Y: rows in 4 groups, each row roughly a mix of its group's directions
Y (152 x 10)
[[ -4 -58 -13  35  -7 -25  46 -12  25  -3]
 [ 67  28  28   3  21   4  18  13  28  24]
 [ 15  -9  25 -42  -7   4  31  33 -18 -57]
 [-11 -18   5 -41  -4  22  10  34  65  -4]
 [ 38 -44   9 -17 -19 -48 -31  20  -1  24]
 [-45  41  34  18 -18  20  14 -18 -19 -39]
 [-58 -51  10   5 -12  -9   1 -32 -15 -26]
 [-19 -42  -4  51   5 -48  -2  -9  33   2]
 [-26  -9  18   0  17 -46 -51 -20 -43   8]
 [ 14 -28 -71 -16   6  -1 -12  26  -4 -33]
 [-58 -15  -4 -54 -18  28   6   1  26  -3]
 [  1   5  -2  29 -13  42 -18  40 -35 -48]
 [ 12 -32  15 -17  61  45 -18  18 -14  -3]
 [ 32 -41  36 -44   3  12   9 -13  36  25]
 [  7 -42   2  39  43  27 -31 -30  10 -18]
 [ 15  13 -44 -23 -50  36  -9 -20   1 -34]
 [ 71 -13 -10  12   7 -42  -9 -26  14  10]
 [ -1   6  16  55  -6  15 -24  34 -40 -38]
 [ 10  -3  28 -36 -11  42  53 -26  17 -22]
 [-47   1 -13  31 -42  12  15 -37 -24  30]
 [-37  28  -5  -3 -52 -33  28  11 -11  36]
 [ 38  42  42  23 -27  27  23  -1  19  20]
 [ 43 -42   2  16  13   2 -53  33  12  15]
 [ 19 -24 -21  69  13 -25  -8   3 -22 -29]
 [-20 -50   1 -55  25 -18  -7 -30 -20  -9]
 [ 31 -48  -6  -6  19  48   7  46  11  -2]
 [-13 -16  40  -3  -4 -61  19  34  -5  31]
 [-51  12  23 -28   6 -29  22 -50  15 -14]
 [ 35 -34 -27  17 -15   3  66 -12  15  -2]
 [  8   5  48 -10   3  55  -6 -45   2 -27]
 [ 40  -3  41  -4  -3  43  -5 -11  54   6]
 [ 64  -2  31  12 -30  -2 -21  28 -31   2]
 [-25   8  22  30  19 -36  23   0  29  56]
 [ 26 -32   7 -59   5  13  37 -14  16  32]
 [ 28  -5  14   0 -33  39 -13   4  11 -66]
 [-29 -26 -31  33  23  19 -21  12 -24  52]
 [ 12  33   2   0  -3  69 -21  36  21 -10]
 [-30 -44  26 -30 -10   3 -13  38  45   7]
 [ 60   1 -14  17  17   6 -58   3   4  23]
 [ -9 -11 -45  35  26  25 -32  17 -29 -38]
 [ -6   5  35 -14  -2 -49  59  20 -18  15]
 [ 24  -6  42  -4  12  12  27  30  31  55]
 [  3   9  36 -32 -55 -40   2  31  18   4]
 [ 48   9 -32  35  27  35 -31   4   0  26]
 [-21  15 -37 -48  30 -27   8 -24 -22 -35]
 [ 21  48 -44  30  22 -41  -8   7 -21 -12]
 [ -6  32   6  19 -15 -54  33  -8 -49 -10]
 [ -1  -7  36 -18 -20  38 -37 -23  44 -31]
 [ -5   7  -5  19  52  15 -60  14 -22  26]
 [-42 -70   1 -10  -9  21  -9  26  -2 -16]
 [ 13  16   9  -3  18  -5 -74  23  39   0]
 [ 32 -13 -16  10   0 -17 -74  24 -11 -19]
 [-21  -4 -21  20 -33  -6  41  10  19  62]
 [ -1 -23 -37  20 -33 -53   9  13  42  -3]
 [ 13 -28  -3  36  22  33 -63 -20 -10  -1]
 [  2 -10  13  -9   3  23  22  56 -61  -4]
 [ 12   4  15 -38 -25 -45  46  20  21 -30]
 [ 21 -14 -14  -7  34 -47  49  24 -24 -21]
 [  1  -5  40 -28   2 -27  37  39  -6 -47]
 [ 29  -5  -6  37 -11  43 -14  41  38 -29]
 [ 13  -3 -17  21   5 -31 -62   2 -31 -40]
 [ 28 -17 -10   0  56 -18 -42  38  19 -13]
 [ 17  41 -42  47  17 -36   6  12 -24  -6]
 [ 25  -4  21   8 -22  47  -9  17  -1 -64]
 [-28 -45 -41  22  -6  12 -13  48  18  15]
 [  0  36  16 -14 -32  63  -1 -27 -14  25]
 [ 17  68  12  26 -12  -9  25   4 -11  40]
 [ -4  30 -42  69  -4  25 -12   5   1  12]
 [ 37 -20  10 -21  25   2  -4 -66   6  32]
 [ 10   0 -44  31  38  30 -55  -3  -1  -9]
 [-31 -11  19  27 -25 -13 -67 -17   3 -22]
 [-23  22 -56   8 -34 -15 -41  -3  -3 -32]
 [ 49   1 -19 -28   5 -32 -50  35  10   0]
 [-49  27  24  19 -13  47  25  22 -19 -20]
 [-17  -4  -2  -7 -11 -15  15  60 -61   8]
 [-47  -7  26 -16   6  53  -3 -12 -43  17]
 [ 20 -11 -22  16 -11 -11  22  48 -54 -31]
 [ -8  -1  17  50 -38  39  35   2  24 -26]
 [-28   7  62 -30 -31 -18 -11 -28  23  -6]
 [-46 -28  19   9  23  13   6 -65   4   7]
 [ 30 -54  -2  38  10  33  27  20   0 -27]
 [-13  -8 -12  10  -7 -31 -59 -17  51 -20]
 [ 27   0  37  -8  -2 -12 -22 -53   7 -51]
 [-24   5 -18  -7 -41 -57  30  32   9  20]
 [  1  -7 -35 -64 -38 -12  -7  -4  23 -28]
 [-29 -42  -5  31 -11  35  -6  16  13 -54]
 [-49  -8  -2 -20  11 -33 -38 -21   3 -48]
 [-35  22 -16   8   1 -45 -16   6  38 -50]
 [  8 -26  -2  12  46  17 -44 -33  19  41]
 [  9 -20  14  17 -38 -46 -55 -13  18 -16]
 [-11  -4 -43 -22  52   0  49 -19  11  18]
 [-49 -38  16  -3   0  27 -32   6  -5 -48]
 [-16 -35  20 -34 -20 -51  45  -4  -1  16]
 [-38  23  15 -35 -24 -41  46  -6  23   1]
 [-25  -6 -19  22 -23  14 -69 -10  33  10]
 [ -6  40  49 -22 -36 -33  28  -7 -10 -23]
 [ 28  21  -3   4  38  -5 -63 -37  -3 -15]
 [-13  24  27  -3  -2 -21  26 -60 -29 -36]
 [ -8 -38 -40  13 -34 -18  59   2   2  11]
 [  8  40 -41  -6 -14 -26 -21  54   9 -25]
 [ 24  20 -42  15  38 -49 -14 -28 -23  -5]
 [-52  -3 -12 -10  11  -4  38  14 -45  40]
 [-10  25  18 -23 -42  18 -29  23  39  41]
 [  9   9 -36 -14 -53  48  -9  11  -4 -35]
 [ 33 -23 -12   1  10  -4  42  29 -59 -19]
 [ 16  44  25 -24  21  16  54 -19 -23 -21]
 [ 14   9 -11  58 -22  10 -45 -36 -22   8]
 [ 18 -19  12   4 -34  -9  58 -32  28 -31]
 [  8   3   9 -17  65  21 -39  17 -34 -15]
 [  7 -20  60  16  44  -8  17   2  31  28]
 [-37 -13  53 -55  -8  15   7  24   5  -2]
 [-12  32  23 -11  21  44 -57 -15 -26  -1]
 [-30  18  19 -18 -35 -45  46 -11 -21 -24]
 [ 29 -39  30 -14   8  39  -7 -10  36  43]
 [ -1 -18  36  -7  23  -1   5  -2  77  10]
 [ -3  40  16 -66  23 -12  -1 -14 -24  25]
 [  6 -68  18   6   4   4 -52  17   5  15]
 [ 49 -43   2   1  -5 -34 -23  23 -43  -5]
 [-18  14 -30  18   4  -5  49 -24 -16 -58]
 [-20  31 -31  49  -1  -1 -38  -5 -14 -43]
 [ 38   9  32 -21  -4  -1 -65  -7  28  13]
 [-12  14 -18  18 -24  12  26  -1   3  77]
 [-20 -17  -9  10  46  11 -16  34 -40  47]
 [  3 -38   3  67 -12 -32 -21  -1 -12  24]
 [-35 -20 -22  -5  -4   5 -11  48   3  61]
 [ 12  13  20  18 -10   9  14  26 -53 -59]
 [ 29  -4 -48  12  -3 -53  42  16  -3 -11]
 [ -5 -38  28  16   4 -44 -55  12  22  15]
 [  6  52 -12 -51 -40  -4 -18  30   4  -1]
 [-25  23 -47  44 -21   5 -50  -5   5  -9]
 [-28   3 -45  25  27 -12 -58 -16   1  20]
 [ 37 -24  40 -49   7  18  41  -7  12  -9]
 [ -6 -11  -7 -65  28  29   3  36  -7  30]
 [ -8   0  45  32 -39 -31 -20 -25 -35 -22]
 [-12  22  -4  44 -11  48  26  22  -6  45]
 [ 16 -64  34 -14  17  -3 -37 -21 -11 -17]
 [-11  29 -48  16  -2 -33 -54  15  20 -15]
 [  5  -4 -14  22   6 -13 -20 -45 -13  69]
 [  5 -18  16 -20  -4  35  28  11  50  51]
 [ 40   1  -9 -16  14 -50  12  16  21 -53]
 [ 13 -29  25 -35  45   5  -4 -21  54  -3]
 [ -2 -66 -24  30  13  11 -23  28   3 -30]
 [ -1 -25 -37 -20  22 -17  16 -31  -5 -62]
 [ 29  64 -10 -17  32   0  41 -13  -8  -7]
 [ 24 -34  -8  55   6  -3  26 -47  20 -15]
 [ 19 -23 -49  35  -6  27  39 -14 -16  33]
 [ -7  32 -67  -5  31   9  14  22  30  10]
 [ 29  -4 -53  -3  39  37 -14  37   7   3]
 [-32  54  35  31 -24  18  -5  -8  -7 -33]
 [-16 -52 -47  25 -23  22 -21  -7  31   5]
 [-42  44 -29   2 -14  -9  57 -11 -10   6]
 [  5 -49   1  50 -18  11 -46   8 -27   0]]
the four rows of each list that fit no group, in list order (the others fit one group, some only roughly)
  * J_237: [ -3   7  21   5 -32  59  29 -50   2   7]
  * J_124: [ 57  25  10  18  -4  50   0  25 -29  -7]
  * J_954: [ 18  -8 -70 -30   7 -14 -25  23  -3  27]
  * J_897: [-10 -21  -9 -18  37   4  73 -16 -18   1]
  * J_384: [-57 -29 -15   0 -41  -6 -41  -5  25   0]
  * J_253: [ 43 -18 -19 -22 -16  50  29  39  -4 -11]
  * J_351: [-15  -9 -53 -11 -35   2 -37  -7  17  47]
  * J_606: [ 26  50   2 -15 -14   6 -10 -31  38 -47]
  * J_619: [  0   7 -13   5  45 -34 -20 -49  -7 -45]
  * J_81: [ 37   5  37  36 -50  17  -1  -5 -16 -34]
  * J_585: [-21  13 -25  -5 -67 -17 -19   9  39  17]
  * J_348: [  7  13 -22  34   3 -52  29  36 -35 -20]
  * J_855: [-25  34 -10  -8 -27  66   4  11 -34  -8]
 => J_954; J_253; J_348; J_855
  * J_136: [ -9 -27  -9 -28  40  -3 -37 -12  44 -38]
  * J_666: [  0  -8  -1 -38  33   4 -67  -5  13 -31]
  * J_766: [  7  -7  34  34  23 -44   2 -22 -13  53]
  * J_452: [-53  -2 -15 -34 -55 -12   9  29  -1   4]
  * J_757: [ 10  56 -13  24  16  10   4   8  15  60]
  * J_427: [ -5 -30 -17  23 -30 -53   0 -40  16  30]
  * J_817: [-49  17  34  23 -10 -26  20  -7 -30 -42]
  * J_981: [ -1  44 -36 -11  -2  22  40 -45   7  27]
  * J_748: [ 22  33  22 -37  41 -16  30 -31  33  -3]
  * J_727: [-37 -44   3 -15 -41 -49  -2  -2 -25   4]
 => J_757; J_817; J_748; J_727
  * J_192: [-12  43  -5 -40 -24 -20  18  39  42   8]
  * J_866: [-25   9 -18  -6   7 -58 -22  18 -27 -47]
  * J_889: [ 13  16 -11  15   5  30  -3   8 -71 -39]
  * J_741: [ 23  51 -18 -10   7 -51 -37 -27   8  -6]
  * J_470: [-26 -51 -10  57   7  20 -24  10  22  -3]
  * J_852: [-16  51  33 -38  17 -21  42  -8  -8 -14]
  * J_292: [-33  16 -20  39 -10  31   7  61  -3  18]
  * J_347: [ 21 -34  52  -1  16  10   4  49 -31 -16]
  * J_555: [ 18 -20 -48  43   2 -20  31 -32 -19 -27]
  * J_802: [ 36 -19  34  22 -32  53  14  -2 -15  28]
  * J_25: [ -7  48 -45 -28  -2  29 -28  34   7  16]
  * J_330: [-55  31   1 -34  18  -8  45  11  16  20]
 => J_470; J_852; J_25; J_330
  * J_389: [ 14   7 -21 -33  25 -13 -58   0  24 -43]
  * J_172: [ 12  -5 -11  59  -1  41  -7  24  47   3]
  * J_914: [-25  18 -29  49  -7  31  20  50  -3 -13]
  * J_589: [ 44 -13  52  10  27  28  28 -20  22 -16]
  * J_556: [ 42 -23   8  38  18  -4  57 -19  14  17]
  * J_569: [-16  41  26 -27   8   0  12  20 -55  37]
  * J_906: [ -5 -15  15 -26  53 -13  25  18 -50 -27]
  * J_630: [ 10 -45   2 -10  56 -22 -19 -23  25 -31]
  * J_625: [ 30 -20 -38  -2  12  45   8  55   7  14]
  * J_996: [ 70  21 -27 -13  25 -32 -11   0  16  -6]
  * J_12: [-12 -18  55 -28   6  -8 -15 -45  35 -23]
  * J_721: [  0  29  -4 -10  17  46 -23 -62  25  -2]
 => J_172; J_630; J_12; J_721
  * J_349: [ 40  -3 -25  26   8  43  35 -37 -30  -2]
  * J_870: [ 14  21   7 -11  11  29  65 -40  27   2]
  * J_228: [  1   3 -22 -26 -27  42 -51  13  39  19]
  * J_522: [ 56 -14  -3   4  -1  61  -2  20   0 -29]
  * J_505: [  9 -54 -30 -40  18   9 -29  38   8  -8]
  * J_926: [ 36 -41  34   9   7 -15 -55 -26   0  -7]
  * J_186: [  6 -30 -39  26  45 -12  54  -9   2 -10]
  * J_735: [  7 -14   6  52   4  27 -23  63   0   7]
  * J_229: [-31  29  38   7 -44 -10 -41 -21 -27  -7]
  * J_647: [ 31  19  -9   7 -21   9 -47  57  -5  30]
 => J_522; J_186; J_229; J_647
  * J_453: [ -9  -3 -51  18  47 -43 -21  10  16 -19]
  * J_863: [  1 -46 -31   7  10 -28  -6  -8  64 -13]
  * J_558: [ 13   0  12 -60   6  37 -33 -43  -7  -6]
  * J_907: [ 60 -20  37 -16   8 -18 -18 -32   9  30]
  * J_11: [-37  -4  32  38 -30  16 -13 -31  21  42]
  * J_846: [-11 -19  24 -16 -34 -47 -34  14 -15 -46]
  * J_80: [ -3  22 -21  51 -19 -16 -33 -39  34  18]
  * J_638: [ 48   5  10 -10 -17 -55 -29  -5  41  -1]
  * J_584: [ 12 -20 -27  42 -19  34 -26 -34  40  19]
  * J_247: [-23   3  -9 -21 -47   9  20  56  25 -28]
  * J_488: [ -6  27  32  44 -22   2  40  33 -17 -33]
 => J_453; J_863; J_558; J_638
  * J_737: [-17  -9 -33  32 -17  68 -17 -10   2 -24]
  * J_293: [ 36  15  57 -16 -42   9  -6 -17  22 -26]
  * J_824: [  7 -41 -33  26  -1 -42   0  -1  33 -45]
  * J_635: [ 11 -13 -20  53  19 -19  31 -45  27  19]
  * J_5: [-11 -42   6 -20  32 -14 -65  12 -21   2]
  * J_742: [ 29 -29  20  12  -7  11  21   8 -21 -70]
  * J_560: [-16 -17 -64  10  25  -3  28  47  -7  -1]
  * J_654: [  3  18  -6  65   6  -7  26  12 -33 -42]
  * J_338: [  0  18  20  28  29  32  48 -12 -24  43]
  * J_787: [ 22 -34  32  -2  61  22  10  -9 -22 -28]
 => J_737; J_293; J_635; J_742
  * J_633: [ 11   2 -15 -25 -14 -39  -4 -63  40   4]
  * J_972: [-33  19 -31 -31   8 -56  27  -2  21  24]
  * J_719: [-14  12 -20  -8  17 -67   1  18  17  46]
  * J_165: [ 34 -59 -10 -15  18 -22  42  -8  26   3]
  * J_9: [-36 -13  -9 -60  33 -12  32 -13  27  -4]
  * J_927: [ 32 -12  -2   9  39  17  68  21  -7 -10]
  * J_373: [ 15  19   8  -3  55  29 -42  40   2 -20]
  * J_743: [-4 38 -1 11  7 75 13  8 26 11]
  * J_392: [ 46  17  -6   6 -26 -17  33  49 -35  -9]
  * J_148: [ 25  58  -8 -38  26  14 -28  16  21 -20]
 => J_719; J_165; J_927; J_373
  * J_861: [-51  22 -32  24  -7  -4 -13 -38  13  43]
  * J_593: [-19  30  32 -35  -7  -5 -34 -19  -7 -57]
  * J_442: [-20  -8 -39  47   8 -47  13   6 -39  12]
  * J_364: [-34 -33   4  13 -22  50 -27  37 -28   3]
  * J_565: [-41  21  23  25   4 -69   8  -5 -14   7]
  * J_98: [  4 -44   2 -24 -31  -4 -37 -25  52   1]
  * J_577: [ -1  14 -20 -24   7  51  -1  23 -41  48]
  * J_183: [ 17  46  30  -3 -32 -12 -59  -3  18  -7]
  * J_421: [ 23  17 -48  43   0  26  -5  -9  50   4]
  * J_419: [ 53  -6  43   7  -1  17   9 -56   0   8]
  * J_365: [ -1  22  27 -44  45 -25  29  -2  14  39]
  * J_265: [ 22  11  36  -1  45   1  29 -29 -37 -37]
 => J_861; J_364; J_421; J_365
